(in the rows, 128 means zero)
Where one turn sends some rows of the set: a few examples, then the rows asked:
vup: [101 159 148 117 117 149 152 121 135 147 125 124  99 145 150 139 156]
nev: [ 91 109 153 106 101 136 117 113 134 140  85 129 110 123 110 104 133]
Mikin: [125 143 146  84 109 145 106  83 165 119 130 117 113 139 127 108 148]
Gedel: [132 125 140  89 108 134 121  90 162 130 126 109 117 116 138 114 169]
Laniz: [ 87 111 143 100 119 140 134 126 132 133  83 128 125 127 107 101 136]
Vagun: [ 86 157 160 105 131 179 126 141 135 122 113 119 144 127 107 138 152]
dogi: [120 129 145  80 111 159 112  85 174 134 130 106 119 128 126 106 144]
molum: [130 140 152  96 122 162 118  98 178 139 140 102 117 111 129 124 148]
tepa: [ 87 158 139 132 111 130 124 113 131 150 120 130 104 155 124 125 145]
buneb: [ 95 157 153 123  88 156 133 102 154 149 111 133 119 150 146 134 164]
Povoz: [ 90 145 145 131 145 179 124 125 134 139 120 110 150 123 122 129 170]
veteb: [ 96  96 145 101 124 148 114 118 129 136  93 127 122 114 104 111 134]
mep: [ 90 158 161 115 136 171 123 131 129 134 111 104 146 127 100 144 154]
gino: [ 91 161 141 129 109 140 135 118 136 136 139 128 104 149 142 127 158]
nedot: [107 148 135 132 105 133 132 108 139 145 124 127 110 162 142 122 144]
notob: [105 152 135 124 110 138 139 109 136 142 131 120 100 158 145 131 155]
Mava: [102 166 145 123 103 138 139 103 141 152 110 136 115 152 138 137 162]
vubal: [ 90 150 157 110 145 174 127 127 132 147 110 103 151 119 113 137 166]
fovit: [101 169 146 112 106 153 127 102 139 164 121 135 118 155 144 137 156]
Tob: [123 126 153  77 109 166 116  97 171 138 133  96 118 120 124 111 151]
Gisab: [ 93 108 141  80 120 159 105 111 131 149  90 133 132 121 106 107 141]
Keb: [ 92 114 134  98 121 155  95 107 138 142  99 140 133 120  98 101 144]
rovi: [127 136 151  83 110 147 113  83 168 131 133 114 109 115 126 112 147]
luze: [ 85 156 164 114 129 172 127 126 141 129  97 107 152 136  98 127 154]
dok: [ 95 164 167 105 140 176 129 129 131 128 109 113 143 140 110 139 154]
punir: [ 97 163 142 125 109 135 140 110 144 153 128 125 105 146 141 141 150]
daf: [ 87  97 150 105 109 153 121 123 136 127  98 124 121 111 111  98 142]
vofom: [ 90  99 146 103 123 153 133 122 132 135  86 120 121 117 106 102 143]
bubi: [ 96 147 151 121 143 158 133 133 127 134 107 108 151 123 109 137 176]
rike: [130 132 148  76 117 148 111  88 156 135 133 111 114 116 144 120 159]
Giva: [118 130 143  71 107 148 122 101 155 118 122 114 111 108 149 118 163]
Pifaf: [ 97 174 150 112  89 146 126 110 144 149 111 136 119 146 141 141 158]
zediv: [120 133 144  90 105 161 111  93 177 129 142 120 115 122 131 109 144]
diguf: [ 84 112 129  89 128 153 101 113 130 127  99 141 126 130 101 107 153]
Gebi: [104 163 166 102 147 178 129 131 132 131 125 110 135 134 108 135 161]
difi: [ 96 102 130  96 117 145 108 109 132 139  88 129 129 125 100 108 146]
Tetub: [121 130 137  79 117 136 114 102 157 129 137 117 107 108 142 120 166]
Sefi: [ 94 139 159 129 135 170 127 135 133 144 111 108 149 111 120 138 171]
Dal: [ 97  89 134 100 128 160 120 119 135 142 105 115 116 117 114 105 139]
bis: [106 152 159  94 145 171 122 138 139 125 118 102 137 113 106 145 151]

bubi goes to fovit
zediv goes to daf
Now find these:
Pifaf goes to Tetub
Mava goes to rike
Giva goes to diguf
nev goes to bis
vofom goes to dok
Tob goes to Laniz
Dal goes to luze
punir goes to rovi

Where one turn sends some rows of the set: a few examples, then the rows asked:
sotir: [133 133  95 136 142 124 149 115 138 128 137 132 109 153 144]
bav: [136 145 108 151 130 140 127 112 111  99 151 129 109 131 132]
devev: [140 141 129 101 118 133 142 129 131 108 134 113 123 136 161]
sudam: [107 126 139 112 120 145 152 117 122 120 122  96 110 131 138]
Seka: [134 131 143 117 159 125 116 152 132 143 124 115 148 138 113]
kol: [132 147 117 115 134 149 102 108 120 127 153 134 120 134 135]
semok: [130 112 122 145 132 124 138 122 147 159 138 124 148 104 121]
madon: [124 132 129 136 142 107 124 124 130 116 137 134 124 149  88]
nuko: [155 125 134 137 140 122 155 149 113 133 150 122 112 115 135]
Tugu: [137 122 122 111 149 154 117 127 133 131 113 124 149 111 154]
dor: [129 117 145 150 123 156 127 133 144 131 129 150 152 110 129]
pum: [123 132 138 155 124  96 122 128 119 120 118 118 127 152 115]
nugam: [116 168 128 129 135 153 147 122 115 125 127 130 128 150 129]
duga: [131 131 140 158 117 112 128 133 152 117 139 111 126 117  98]
veza: [129 125 125 164 131  98 136 126 118 137 135 131 127 101 124]
zamu: [120 137 120 147 130 122 137 123 124 110 122 125 134 175 127]
lok: [128 163 127 122 133 115 139 134 130  98 118 111 113 132 150]
bif: [136 126 109 135 127  90 112 126 123 130 144 110 116 120 135]
kun: [143 117 126 143 142 140 127 136  99 121 108 148 109 139 116]
Sig: [149 150 125 131 122 121 110 158 136 120 114 132 108 112 116]
Goneb: [118 134 116 117 122 138 165 141 144 136 121  95 120 124 136]
gir: [132  92 134 118 118 136 130 113 119 111 130 114 124 151 132]
Nolol: [128 124 135 137 145 121 133 129 176 105 124 135 120 124 149]
vev: [106 122 167 135 126 151 123 130 136 117 114 113 117 133 115]
Zep: [135 138 118 117 130 132 119 160 162 126 113 105 135 112 122]
zum: [124  86 144 144 128 129 129 126 143 132 127 144 142 133 133]
tope: [115 124 115 114 133 150 136 124 131  99 135 148 125 148 106]
zut: [132 133 123 178 133 123 109 140 126 132 117 133 143 122 133]
pid: [157 137 119 134 130 101 131 124 155 111 133 113 122 106 122]
Muvi: [148 139 100 117 139 132 105 117 130 122 135 134 105 111 119]
tana: [135 136 126 146 134 133 122 132 113  97 162 143 129 116 112]
Vasi: [ 98 101 123 151 137 131 140 130 124 122 130 100 147 136 123]
pak: [110 122 127 148 141 140 133 122  98 120 124 119 147 144 104]
mek: [122 133 104 129 133 118 135 144 142 152  99 124 118 113 145]
kuges: [128 128 117 103 132 126 137 132 155 117 135 115 120  90 120]
Feko: [137 169 113 126 143 147 125 128 133 126 131 119  96 122 119]
Gunuk: [123 138 136 141 132 142 151 157 146 126 105 117 150 109 115]
bub: [135 126 134 130 123 154 148 141 136 147 117 109 116 121 162]
gad: [132 137 142 109 131 149 133 118 153 140 159 118 135 134 135]
Radi: [102 127 118 161 156 141 116 131 133 128 128 116 101 113 121]
dosur: [107 114 137 110 136 155 123 120 140 117 110 131 152 128 139]
Kon: [134 132 139 140 126 159 121  99 117 129 126 120 123 135 159]
saz: [140 109 137 134 130 166 139 122 124 109 120 152 140 125 125]
Kada: [104 126 121 150 131 132 121 159 131 149 114 126 139 105 126]

zum goes to bub
bav goes to pak
tana goes to Vasi
Now find these:
dor goes to Goneb
Gunuk goes to kuges
Seka goes to Nolol
Zep goes to pid
kol goes to zamu
sotir goes to kun
Sig goes to duga
tope goes to gir

Where one turn sends some rows of the set: a few examples, then the rows asked:
nit: [104 115 146 133 114 104 152 148 157 125 122 128 122]
bipi: [ 88 108 113 128 169 106 137 122 123 140 123 129 131]
Zura: [ 86  93 149 146 136  91 144 144 154 121 129 135 113]
gis: [ 92  94 154 141 134  89 150 143 148 125 129 139 108]
nibe: [ 85 113 111 123 165 120 144 120 136 145 119 122 136]
veva: [ 55 117 147 145 122 106 141 116 138  98 131 138 129]
fon: [ 42  95 138 132 125 117 157 111 125 167 127 133 118]
zimo: [ 74 101 146 136 129  98 157 145 166 133 114 119 122]
vamav: [ 73 110 162 118 124 100 144 104 110 137 167 144 127]
bolas: [ 37 105 147 135 121 126 126 110 140 134 135 131 109]
tubus: [ 86 105 153 140 161 121 129 121 123 152 163 120 143]
Beba: [ 42  88 139 126 128 114 161 105 126 159 134 128 126]
zazo: [ 80 131 115 121 112 136 143 126 137 156 118 117 122]
til: [ 53  89 130 136 144 115 143 117 127 165 124 132 106]
fedub: [ 55 126 144 140 114 108 143 118 140 101 124 132 134]
fofo: [ 76  99 152 133 129 103 163 142 165 140 115 124 119]
Rar: [ 75 115 147 137 147 116 140 129 121 167 139 105 159]
vepo: [101 109 163 116 122 117 144 146 140 156 138 103 130]
ziten: [ 83 131 125 114  94 130 153 116 127 140 136 120 137]
Rusab: [108  93 167 129 131 112 133 143 132 148 152 120 123]
dabuk: [ 82 131 150 119  96 111 150 114 116 145 147 131 152]
Sebaf: [ 47 115 147 145 120 107 145 115 142 106 123 135 135]
bobe: [ 93 134 148 121 148 116 132 129 117 146 154 103 142]
los: [101 128 116 125 154 115 132 130 126 142 131 111 142]
zov: [ 99 116 108 130 157 117 135 124 127 138 122 129 140]
Zamek: [ 50  99 162 129 122 111 160  96 132 158 137 130 141]
zile: [ 57 123 134 143  93 129 122 122 134 135 124 128 131]
Zoz: [ 58 120 142 137 110 104 114 122 114 121 136 134 107]
fakuz: [ 84 109 163 131 122  99 138 100 111 129 162 147 124]
vola: [ 87  99 137 133 120 105 136 112 103 126 160 149 114]
vopiv: [ 82 138 125 116  95 133 148 120 126 146 133 124 124]
bugi: [ 98 115 143 135 120 103 146 149 160 117 125 124 119]
Nefeg: [ 85 136 151 118  95 117 151 108 126 139 139 123 147]
Fozut: [ 55 103 158 123 118 120 159 101 133 159 149 136 148]
lezut: [ 85 104 137 139 121 113 131 114 105 134 157 154 104]
Zot: [ 79 107 120 133 163 117 141 125 135 158 123 111 148]
Buzaf: [ 93 104 124 134 173 111 129 122 125 141 143 125 131]
zus: [ 85  86 168 129 134 108 145 143 136 165 136 110 130]
dapo: [ 99 112 123 139 127 114 121 125 111 135 145 145 102]

Fozut goes to vamav
veva goes to fedub
Now find these:
ziten goes to Beba
bobe goes to Rar
bipi goes to zov
fakuz goes to Nefeg
zus goes to Rusab
lezut goes to vopiv
bugi goes to zimo
dapo goes to zazo
nit goes to fofo
bolas goes to Zoz
los goes to Zot

Where one turn sends some rows of the set: a few examples, then the rows asked:
suzur: [112 160 131 147 106 124 119 112 134 133 143 135 112 158 143 137 130 126
 112 126 142 147 156 157 144 118 129 150 111 129 146 142 125]
Dages: [146 105 135 119 131 132 124 117 123 115 100 108 126 134 114 124 156 110
  97 119 118 138 111 124 137 145 127 126 140 124 128 106 118]
Vomev: [117 157 108 135 123 116 131 119 138 157 160 148 127 155 103 132 111 135
 124 141 140 135 159 121 135 151 119 140 133 123 130 142 150]
Nuki: [156 133 122 133 137 137 133 165 109  84 101 144 137 158 120 149 100 138
 121 123  99 135 137 135 126 122 132 126 113 137 125 129 120]
gan: [122 158 107 147 122 121 126 124 134 161 161 153 129 157 109 124 110 138
 125 135 135 141 158 123 131 146 123 132 134 116 129 140 149]
rusis: [158 126 115 143 114 140 120 151 121 112 107 122 120 132 136 143 108 127
 145 158 120 120 104 116 104 123 135 124 116 125 122 120 136]
paz: [129 116 109 101 149 135 167 123 106 114 121 132 119 111 110 119 123 129
 128 129 104 126 133 143 113 161 117 122 138 121 118 123 115]
mipas: [110 168 100  98 129 119 138 127 130 125 156 125 129 151 118 151 112 132
 132  96 146 138 147 144 146 128 130 144 144 132 146 149 132]
Tusa: [121 109 113 104 150 136 166 120 112 111 114 129 125 108 111 127 124 129
 125 129 102 126 133 144 122 155 118 122 139 113 126 119 115]
pana: [155 133 116 137 108 135 128 156 123 116 120 120 114 124 132 140 104 126
 148 157 120 117 107 112 104 115 131 127 116 129 130 123 138]
Gifi: [113 166 103  98 132 125 136 122 129 128 152 134 127 155 114 138 118 127
 127  88 149 140 137 145 149 132 135 143 148 130 148 145 136]
kinen: [120 161 107 136 117 117 131 122 138 158 164 139 130 154 109 126 112 131
 119 144 137 137 158 120 131 151 120 135 142 120 126 139 150]
dugo: [109 153 135 142 110 115 126 109 128 133 143 128 118 158 145 142 130 131
 104 130 139 149 163 155 149 122 131 155 121 132 141 146 122]
resom: [124 147 122 136 121 123 136 119 109 163 156 134 120 138 144 147 154 134
 130 112 161 141 127 134 135 126 144 132 157 121 123 145 133]
bib: [159 132 106 146 109 139 123 154 124 119 118 121 107 127 137 138 110 126
 147 151 114 122 105 116 107 126 134 125 114 130 124 120 142]
dud: [128 110 106 109 145 138 161 124 108 112 106 128 127 110 109 125 119 125
 129 130 106 125 128 138 115 162 117 122 142 112 117 122 116]
ped: [128 148 120 142 113 117 128 128 109 162 154 122 125 141 143 152 150 136
 125 114 158 142 132 125 137 126 141 134 161 128 122 148 135]
Vus: [157 132 118 136 144 130 131 162 109  92 112 142 130 160 121 152 104 142
 118 114  95 140 140 134 132 116 135 127 103 141 127 129 119]
sif: [107 164 105 103 129 122 136 125 124 128 150 128 128 152 118 150 114 133
 130  93 151 140 141 143 152 130 132 148 140 140 153 150 135]
rigo: [123 148 119 138 117 121 132 131 112 165 158 130 125 141 137 155 154 132
 130 114 163 137 131 124 134 131 137 133 153 130 120 148 137]
loke: [107 155 136 148 107 121 124 112 126 139 140 132 115 155 142 140 135 126
 103 130 144 142 161 153 147 124 130 153 118 139 140 145 127]
San: [148 107 138 117 125 127 128 117 121 117 102 103 123 134 110 124 154 107
  96 119 121 141 111 119 141 141 125 131 134 125 130 110 114]
sokil: [154 126 129 141 137 134 127 167 110  91 108 144 137 157 126 150 104 145
 118 119  99 138 137 131 126 112 134 126 115 141 132 131 121]
Fibok: [148 109 135 117 133 133 125 115 117 107  91 107 128 137 115 131 150 110
 100 120 121 140 112 130 136 142 125 125 132 124 124 109 108]
zetov: [152 106 136 115 133 127 120 112 116 115 101 105 119 141 119 119 153 114
  98 117 124 142 108 128 134 143 131 132 133 133 127 111 112]
Gom: [156 132 116 139 111 140 122 157 131 110 119 125 117 127 133 142 105 128
 149 154 117 120 106 115 103 120 128 123 118 129 131 120 140]
rit: [120 109 112 107 147 131 171 125 107 118 118 127 126 106 108 124 120 125
 122 127 102 125 137 139 120 153 118 126 135 113 122 124 113]
kevu: [156 128 129 135 134 127 132 171 108  92 111 143 137 160 119 148 104 141
 116 116 100 137 140 127 128 111 135 132 112 140 130 135 119]

Tusa goes to Gom
Gifi goes to gan
Now find these:
rigo goes to loke
rit goes to pana
zetov goes to Vus
dud goes to rusis
kinen goes to ped

Where one turn sends some rows of the set: a few examples, then the rows asked:
fuza: [119 128 129 139 137 103 125 129 138 144 129 127 153  89 135 108 131]
riki: [120 123 118 120 122 121 122 127 110 147 136 135 108 127 151 164 142]
gapo: [122 117 136 140 109 134 111 134 127  92 125 125 130 129  94 133 116]
lik: [120 129 121 125 118 131 125 122 115 147 132 141 109 116 146 166 148]
Lat: [129 137 130 131 131  93 124 127 140 145 127 115 156 101 137 110 131]
Riz: [117 123 119 123 122 127 123 126 111 147 136 140 108 120 149 165 145]
guneg: [129 100 139 118 153 131 130 118 131 125 132 118 127 158 132 105 109]
lebuf: [127 133 104 128  93 152 125 150 114 150 147 127 130 113 127 135 126]
Siv: [149 138 149 118 128 139 134 100 149 127 114 112 138 147 123 111 130]
sese: [125 121 137 139 106 133 111 133 129  92 123 123 130 129  93 133 119]
dez: [123 115 135 136 110 127 109 137 124  92 128 120 129 138  97 133 114]
pupev: [117 121 127 137 141  99 124 133 134 144 133 126 151  95 137 107 126]
pena: [124 126 102 126  98 149 123 154 111 150 151 126 129 117 129 134 122]
boka: [150 136 147 112 139 128 123 104 128 130 120 104 127 156 138 110 128]
zibo: [139 132 150 130 131 157 138  99 152 126 114 129 136 125 117 110 134]
zetab: [132 133 103 119  93 139 122 153 110 150 149 116 131 128 132 135 121]
fibo: [132 139 106 125  89 149 125 148 116 150 145 122 131 116 127 136 128]
zoti: [125 130 119 117 119 119 122 124 112 147 134 130 110 131 151 166 144]
Dedar: [124 110 145 136 145 163 137 107 143 126 123 141 130 120 119 105 126]
fono: [150 148 152 122 130 145 128  95 137 130 112 115 130 135 130 112 140]
faza: [136 135 151 133 138 162 131  97 137 130 116 134 126 114 126 109 141]
pemot: [144 121 144 112 139 126 130 110 139 125 123 107 134 164 131 108 116]
Zigi: [124 136 122 122 114 128 124 120 117 147 130 136 111 119 146 167 150]
rek: [127 127 101 122  97 142 122 155 109 150 151 121 128 124 132 134 119]
gerif: [121 114 134 138 111 131 110 136 125  92 128 123 129 132  95 133 114]
ler: [126 120 135 135 108 127 109 135 126  92 126 118 131 138  96 133 115]
Pok: [126 130 128 128 136  89 122 131 135 144 130 114 155 106 140 109 126]
Gupe: [121 111 145 136 154 162 129 108 126 129 126 143 119 116 130 105 130]
tezo: [135 140 105 121  89 143 123 149 115 150 146 117 132 124 129 136 125]
Mem: [120 122 127 132 141  92 123 134 133 144 134 119 152 103 140 108 124]
makom: [127 136 122 119 114 122 123 121 116 148 131 131 111 127 149 167 148]
fufez: [125 136 131 136 132 100 126 126 141 145 127 121 156  92 134 110 133]
Fetu: [135 113 141 114 155 127 122 114 117 129 131 112 121 159 142 105 116]
kepof: [127 123 137 136 105 130 110 133 128  92 124 119 131 134  94 134 118]
ramek: [119  94 140 130 156 149 134 117 133 125 131 136 126 135 126 104 114]
bave: [121  99 140 126 162 144 124 117 116 128 133 132 116 137 139 104 118]

fuza goes to fufez
kepof goes to ler
Now find these:
rek goes to pena
makom goes to zoti
Dedar goes to zibo
faza goes to fono

